Where one turn sends some rows of the set: a few examples, then the rows asked
q217: [ 13   0   3   7  -7 -10  11  -7  11  -3  13   6 -22  -2  11   1   2  -3
  -9  18   3  25  -7 -17   1   5  -3 -14   1  13 -10   9]
q974: [ 18  -1  -5  12   3   9  -5  -2  -1  -9   6 -16 -11  -6  -7   8 -10   6
  -4   4  -2  22  -2 -10  -2  -2   0 -12   1  14  -7   4]
q44: [  5  -5   5   1   2  -2  17 -18   8   2   6   9  -5   1  -4   8  -5   9
   6  23  -1  27  12  14   2  14  -3  -5  28  13  12  -3]
q911: [ 20  -5  -6   7   1   3   6 -10  -5  -4  12   2 -27   7   8  14   4 -10
  10  13  -1  28   5  -6  17  -3   6 -18   1  14   6   5]
q308: [ 28   1  -5  13  -5   3  10  -1  16   6   6   6  11   8  11   0 -16   5
  -6  24   3  24  15   0   9  12 -20 -10  13  11  13   4]
q347: [  1  -1   8   9  -1   1  20 -16  -2   3  13   2  -1 -12  -6  10  -5  12
   2  25  -1  29   5  10   1  19  -5   1  16   7  12  -3]
q979: [ 11  -3   1   9   3  -1   2   2  -3   3   5  -3   1   7  17  12  -6  -4
  -7  27   0  28   1  18   8  -3 -10  11  -1   7 -11 -15]
q950: [ 14   0   8  21  -3   3   0  12   1  10   0   6   4   6  15   9 -12  -1
  -2  22   1  19   5  22   9  -1  -9   1   2  13  -5 -10]
q180: [ 23 -10   4   5  -3   0  10  -6   4   2  14  -3 -22  16   5  11  -3   5
  11   9  10  12  13   0  -2  -7   1 -15  10  17  -5  12]
q384: [ 22   0  -9   5   3   6  10  -9  -1  11  24   7  -5   0   5   5 -19  10
 -15  16   2  26   3   2  17   3 -15 -18  24  10   5 -10]
q528: [ 22  -4   6   6   0   6  10  -3  -1  -4   9 -12  -4  -2   8  -3   3   0
 -12  14  12  22   9 -15  -8  -1   2  -5   6   9  -5   9]
q983: [ 12   0  -2   0  -9   0   8  -5  -9  12  22  10 -11   4   3   7  -7   6
 -11  18   1  31   0  19  -3  -5 -12  -6  14   0 -12 -17]
q914: [ 29  -3 -11  11   0   5  15  -2   9   4  10   5   2  17  16  14 -13   3
 -12  23   2  22  15  -5  13  10 -22  -4   7   6  11   1]
q475: [ 11   4   8   6 -14   4   9   5  -8  14  17  12  -7   0   7  10  -2  -7
  -4  16   3  23   4  20   2  -7 -12 -11  13   1   3 -15]
q703: [ 21   4 -10   8   4  11  -4  -4  -4  -8   4  -5  -5  -3  -5   1  -8   2
  -4   5  -2  30  -3  -7   8  -6   7 -12   3   8  -8  12]
q613: [ 18   2  -6   6  -4   5   4 -10   1  17  20   6   1  -8   3  -6 -13   9
  -7  17   0  34   1   5  16   8 -16 -19  23   5   8  -8]
q485: [ 28  -9   1   3   6  -3   7  -3  -2 -11   2 -12 -20   2 -10   8  15   0
   7  21  -3  27   3  -7  12   2  -2  -7   0   4   0  -3]
q614: [ 19   0   1   2  -2   6  13  -2   3  16  20   8 -11  -3   0   8  -7   2
  -7  19   3  30  -2   5  20   7 -18 -18  24   0  17 -15]
q608: [ 31  -6  -6  10   0   1  12   2  18  12   5   4  -2  12  -2  11 -14   7
  -4  24   1  29   9   2  12  17 -20  -7  11   7  19  -3]
q203: [ 19  -4   7  15 -11  -5  10  -2  -2   1  13  -1 -22  -2  11   3   7   6
  -8  18   5  21  -5 -15   1   6  -4 -17   1   6 -14   2]
q264: [ 23  -3  -9  -1  -4   1   2  -4   9  -6  15  -4 -18   0 -13  -3  -2   3
  12  12  -5  27   6  -3  -2   4  -8  -1  -4  15 -12   5]
q234: [ 16  -5  -6  11  -6  -7   2   3   6  14  -6   8   0  11   0  18  -4   3
  -6  11 -12  28  13  12   2   6 -18  -6  -8   8  16   5]
q299: [  3  -6  -6  12  11  13   5  -4   5   1   3   2  -7  -1  17  14 -15   5
  -3  19  -6  25  10   3  13  14  -7   9   2  23   4  -8]
q790: [  9   3  -2   4 -12  -5   6   4   7  14  -5  15   3  10  17  12  -1  -1
  -6  11  -6  27  12   6   4   5 -19  -7  -2   4  11  12]
q947: [ 21  -8  -6   5  -1   3   3  -4   3 -10   4  -8 -20  -1 -19   3   3   8
   5  12  -5  25   2  -7  -4   5  -5  -4   2  11 -10  -2]
q664: [ 21  -2   6  17  -4   6   5  -1  -6 -10   9 -16  -7  -2   8   9  -1   0
 -11  16   9  22   1 -13  -6   1   2 -11   1   6  -7   4]
q704: [ 28  -5   0  10  -5   5  10   3   2  -5   7  -1 -23  15   0  16  -2   7
  11  10   7   8  11  -5   5  -2  -1 -20   9   8  -2  10]
q977: [  2  -1   6   5  -1 -10  10 -12 -10   9   4  -1   8  -7  -7  19   3   4
  -4  13  -7  28   7  16   7  -3 -10  -7   3   4  15   2]
q364: [  5  -3   2  21   2   9   5  -1   8   9   3   6  -5  -5  10   5 -18  13
   1  24  -3  27   3   8  12  23  -6   3   6  18   2  -6]
q88: [ 12  -4   2  15  -1   2  -4  -2   2   9   1  -6   6   7  15   7  -7  -8
   5  24   1  29   7  21   8  -6 -13   4   1  13   1 -13]
q231: [ 30 -12  -3   6   6   2   7 -10  -5  -2   5 -10 -14   6  -5  -2  14   0
  11  21   7  27   7  -7  17  -2  -4   0   3   5  -3  -1]
q999: [  7  -3  -2   1   8   5  20 -18  -1  -4   9   8  -5  -1  -5  13  -9  16
  -1  18  -5  22  17  10   4  15  -2   1  22  14   7  -1]
q685: [ 13  -3  -6  -1  -6 -12  10   1   1  14   3   9  -6  14  14  19   2   5
  -8  15 -10  27  12   7   9   4 -21  -2  -9   1   7   8]
q375: [ 21  -6   2  13   2  -9   8  -7   5   4  -2   2 -15  12   3   6  -1   9
  -1  14  11  17  -9  -7  17  -7  -1 -13  14   6 -15  12]
q706: [ 27  -2   4  17  -4  -9  10   0   4  -2   7   0 -21   5   0   7  -1  13
   2  16   5  11  -6  -9  16  -2  -5 -23  10   8 -14   7]
q349: [  9  -1   1  -9   5 -18  15 -12  -6   6   8   5   0   1  -5  17   1  14
  -4  16 -10  26   6  19  14  -2  -8  -6   9   1   4   5]
q719: [  4  -2  11  -6  -1 -17  10  -9  -1  14   1   3   5   0   4  11   6   5
   0  17  -4  26   4  16  14  -4  -9 -10  14   1  11   7]
q822: [ 22  -6  -1   2   1   6   5   2  -5  -4   8  -6 -28   6   4  18   9  -3
  10  11  -2  21  10  -8  13   1   2 -18  -1   9   8   6]
q830: [  1  -9  -5  15   5  11   1  -9  11  10  -3   7  -9   2  11   7 -14   5
   6  18  -4  29   8   8  12  16  -7   1  12  24  10  -9]
q806: [  9   2  -1   5 -16   1   4  -7  -7  13  18   7  -2   2   4   1  -2  -4
   2  21   0  38   3  21  -5  -3 -14  -8  11  -1  -2 -14]

q88 turns into q830
q706 turns into q203
q979 turns into q299
Where do these go?
q475 turns into q950
q217 turns into q528

